[[ 2.34  1.85 -4.73]
 [-0.33 -0.15  0.55]
 [ 3.94  3.39 -8.45]]
->
[ 2.34 -0.15 -8.45]

[[ 7.45  1.89  0.94  4.99  1.68]
 [-0.58  0.55 -3.29 -1.83 -0.95]
 [ 0.83  3.53  1.39  1.84  1.12]
 [-1.62  0.68 -0.16  0.14 -4.99]]
->
[7.45 0.55 1.39 0.14]

[[ 2.91 -7.95 -6.96  3.66 -2.29]
 [ 7.24 -8.51 -8.19  2.39 -4.63]]
->
[ 2.91 -8.51]

[[-4.60 -4.26]
 [ 6.23  0.04]
 [ 8.54  0.76]]
->
[-4.60  0.04]

[[ 1.54 -1.20  1.02 -0.82]
 [ 3.66 -2.24  0.29  4.86]
 [ 0.44  0.05 -2.18  6.61]
 [ 1.45 -1.03  0.16  1.60]
 [-4.04  2.51 -3.26  4.25]]
->
[ 1.54 -2.24 -2.18  1.60]

[[ 2.90 -3.04 -6.45]
 [ 4.97 -4.35 -6.01]]
->
[ 2.90 -4.35]

[[ 6.22 -3.78  0.02]
 [ 2.98 -0.88  0.65]
 [-0.23  1.97  0.57]
 [-7.72  8.79 -0.50]]
->
[ 6.22 -0.88  0.57]

[[ 1.00 -0.19 -4.20 -0.57]
 [-1.49  0.73  4.66  1.61]
 [-0.40  8.64 -6.50 -4.62]
 [-0.47  7.33 -7.73 -3.45]
 [-2.14 -6.45 -3.13  7.89]]
->
[ 1.00  0.73 -6.50 -3.45]

[[-2.28 -0.38  5.40 -6.84 -0.51]
 [-3.03 -0.16 -2.72  4.85  1.71]
 [-5.92 -0.32 -4.79 -6.17  3.37]
 [-1.95  0.97  0.93 -1.33 -2.46]
 [-6.08 -1.28 -4.94  5.01 -1.51]]
->
[-2.28 -0.16 -4.79 -1.33 -1.51]
---
[[-3.25 -0.61  1.72  8.47]
 [ 4.08  0.41 -2.66 -4.47]]
->
[[-0.61  1.72]
 [ 0.41 -2.66]]

[[-2.15  5.20  3.92 -0.26  0.07]
 [ 2.39 -1.99  2.03  1.97 -4.23]
 [ 5.80 -7.21  0.52 -4.52  1.43]]
->
[[ 5.20  3.92]
 [-1.99  2.03]]

[[-6.95  7.30 -7.52]
 [-8.54  7.09 -8.27]]
->
[[ 7.30 -7.52]
 [ 7.09 -8.27]]

[[ 0.46 -1.95  0.83  1.61]
 [-4.05 -2.76 -0.38  0.77]
 [ 1.53  4.39  1.05  6.57]]
->
[[-1.95  0.83]
 [-2.76 -0.38]]

[[ 6.74  5.41  3.42]
 [ 3.65  2.65  1.87]
 [ 5.64  5.22  2.44]
 [-5.37 -4.66 -2.57]
 [ 8.29  6.71  4.10]]
->
[[5.41 3.42]
 [2.65 1.87]]

[[ 1.63 -2.25  4.92 -1.41]
 [-7.25 -3.40 -1.82  1.81]
 [ 0.60 -3.97 -6.04 -2.94]]
->
[[-2.25  4.92]
 [-3.40 -1.82]]

[[-0.59  2.91  6.70  0.32 -1.53]
 [-0.50 -0.85 -1.81  1.29 -2.78]
 [ 0.46 -0.95 -1.59 -0.71 -3.21]]
->
[[ 2.91  6.70]
 [-0.85 -1.81]]

[[ 1.86 -0.23  0.89]
 [ 3.24  4.42  4.88]
 [-0.13 -0.14 -0.19]
 [ 6.83 -0.62  3.03]]
->
[[-0.23  0.89]
 [ 4.42  4.88]]
